W =
[[-1.90 -0.25  0.77  0.10 -1.45]
 [ 6.73 -4.86  5.08  0.39 -3.30]]
Rows and columns are counted from 0.
(0, 0) => -1.90
(1, 0) => 6.73
(0, 2) => 0.77
(1, 4) => -3.30
(0, 3) => 0.10
(0, 4) => -1.45
(1, 1) => -4.86

A =
[[ 2.34  0.57  1.92 -1.01 -3.47]
 [ 0.81 -2.72 -5.87 -4.28 -6.88]
 [ 1.65  2.49  3.39 -0.58 -1.89]
 [ 2.19  1.93 -1.06  0.33  0.92]
 [ 1.02  0.45 -2.26 -1.11 -3.08]
 [-2.65  0.56 -3.15 -3.76 -5.12]
 [ 1.91  1.01  1.45 -2.42  0.44]
 [-2.53 -0.32 -2.99 -4.12 -6.76]
 [-0.55  2.36 -0.96 -2.28 -1.18]
 [-2.54  3.63  2.20  0.05  0.44]
 [ 2.51  1.00 -0.70 -2.64 -3.29]
 [ 0.87 -2.46  1.73 -2.89 -1.82]
 [ 0.84 -0.92 -1.90 -0.17 -4.88]
 [-1.62  0.33 -0.22 -2.62 -3.23]
 [ 4.43  0.96  2.10 -1.46 -2.66]]
A[-15][0] = 2.34
A[:, 4] = [-3.47, -6.88, -1.89, 0.92, -3.08, -5.12, 0.44, -6.76, -1.18, 0.44, -3.29, -1.82, -4.88, -3.23, -2.66]
A[11][-4] = -2.46
A[3][2] = -1.06
A[10][1] = 1.00
A[12][1] = -0.92
A[-11] = [1.02, 0.45, -2.26, -1.11, -3.08]
A[1][2] = -5.87
A[5][3] = -3.76
A[8] = [-0.55, 2.36, -0.96, -2.28, -1.18]
A[7] = [-2.53, -0.32, -2.99, -4.12, -6.76]
A[1][1] = -2.72
A[-6][-3] = 2.20
A[-9][-4] = 1.01
A[:, -3] = [1.92, -5.87, 3.39, -1.06, -2.26, -3.15, 1.45, -2.99, -0.96, 2.20, -0.70, 1.73, -1.90, -0.22, 2.10]
A[-1][-4] = 0.96
A[-6][4] = 0.44
A[0] = [2.34, 0.57, 1.92, -1.01, -3.47]
A[-7][1] = 2.36
A[-3][3] = -0.17
A[-13][1] = 2.49
A[-15][1] = 0.57
A[-4][-2] = -2.89
A[-8][-1] = -6.76
A[0][2] = 1.92
A[-5][-2] = -2.64
A[:, 0] = [2.34, 0.81, 1.65, 2.19, 1.02, -2.65, 1.91, -2.53, -0.55, -2.54, 2.51, 0.87, 0.84, -1.62, 4.43]
A[11][0] = 0.87
A[3] = [2.19, 1.93, -1.06, 0.33, 0.92]
A[:, -2] = [-1.01, -4.28, -0.58, 0.33, -1.11, -3.76, -2.42, -4.12, -2.28, 0.05, -2.64, -2.89, -0.17, -2.62, -1.46]
A[1] = [0.81, -2.72, -5.87, -4.28, -6.88]
A[-9] = [1.91, 1.01, 1.45, -2.42, 0.44]

a =
[[3 2 3 4 3 4]
 [4 2 2 4 3 3]
 [4 3 3 4 4 4]
 [3 3 3 5 3 4]
 [5 7 7 5 5 6]
 [3 4 4 5 4 5]
 [5 5 5 4 5 5]
 [3 2 3 5 3 4]
 [4 5 5 4 4 5]
 [3 3 4 5 3 4]
 [6 5 5 3 5 4]
 [2 5 5 6 3 6]
 [5 3 2 3 4 2]
 [5 4 4 4 5 4]]
Rows and columns are counted from 0.
row 0 col 0	3
row 9 col 1	3
row 12 col 3	3
row 6 col 2	5
row 5 col 5	5
row 2 col 0	4
row 4 col 1	7
row 10 col 2	5
row 13 col 1	4
row 7 col 2	3
row 9 col 2	4
row 11 col 5	6
row 11 col 0	2
row 3 col 3	5
row 8 col 1	5
row 5 col 3	5
row 9 col 0	3
row 4 col 4	5
row 12 col 5	2
row 2 col 4	4
row 0 col 1	2
row 3 col 0	3
row 2 col 1	3
row 1 col 1	2
row 7 col 5	4
row 2 col 2	3
row 10 col 5	4
row 6 col 3	4

arr =
-2.16,-3.67,-2.72,-0.29,3.33,-0.94,0.88,0.83,-0.47,-6.12,-2.86,-0.50,1.95,-1.88,0.49
2.91,-7.09,-4.47,-2.47,2.24,0.48,5.98,1.03,-8.37,-2.34,2.43,-0.06,-2.14,2.28,-1.60
0.05,-1.36,-0.23,3.39,-1.41,-2.80,0.07,5.12,0.63,-1.88,1.49,-1.58,-3.82,-4.33,1.43
arr[0,0] => -2.16
arr[-1,-4] => -1.58
arr[-1,12] => -3.82
arr[-2,-1] => -1.60
arr[:, 10] => [-2.86, 2.43, 1.49]
arr[-2,9] => -2.34
arr[-2,10] => 2.43
arr[2] => [0.05, -1.36, -0.23, 3.39, -1.41, -2.80, 0.07, 5.12, 0.63, -1.88, 1.49, -1.58, -3.82, -4.33, 1.43]
arr[1,3] => -2.47
arr[-1,-15] => 0.05
arr[-2,7] => 1.03
arr[0,13] => -1.88
arr[2,1] => -1.36
arr[-3,-1] => 0.49
arr[:, 3] => [-0.29, -2.47, 3.39]
arr[:, 12] => [1.95, -2.14, -3.82]
arr[:, 6] => [0.88, 5.98, 0.07]
arr[-2] => [2.91, -7.09, -4.47, -2.47, 2.24, 0.48, 5.98, 1.03, -8.37, -2.34, 2.43, -0.06, -2.14, 2.28, -1.60]
arr[:, -8] => [0.83, 1.03, 5.12]
arr[-3] => [-2.16, -3.67, -2.72, -0.29, 3.33, -0.94, 0.88, 0.83, -0.47, -6.12, -2.86, -0.50, 1.95, -1.88, 0.49]
arr[2,10] => 1.49
arr[0,-14] => -3.67
arr[0,-3] => 1.95
arr[-2,-9] => 5.98
arr[-3,9] => -6.12
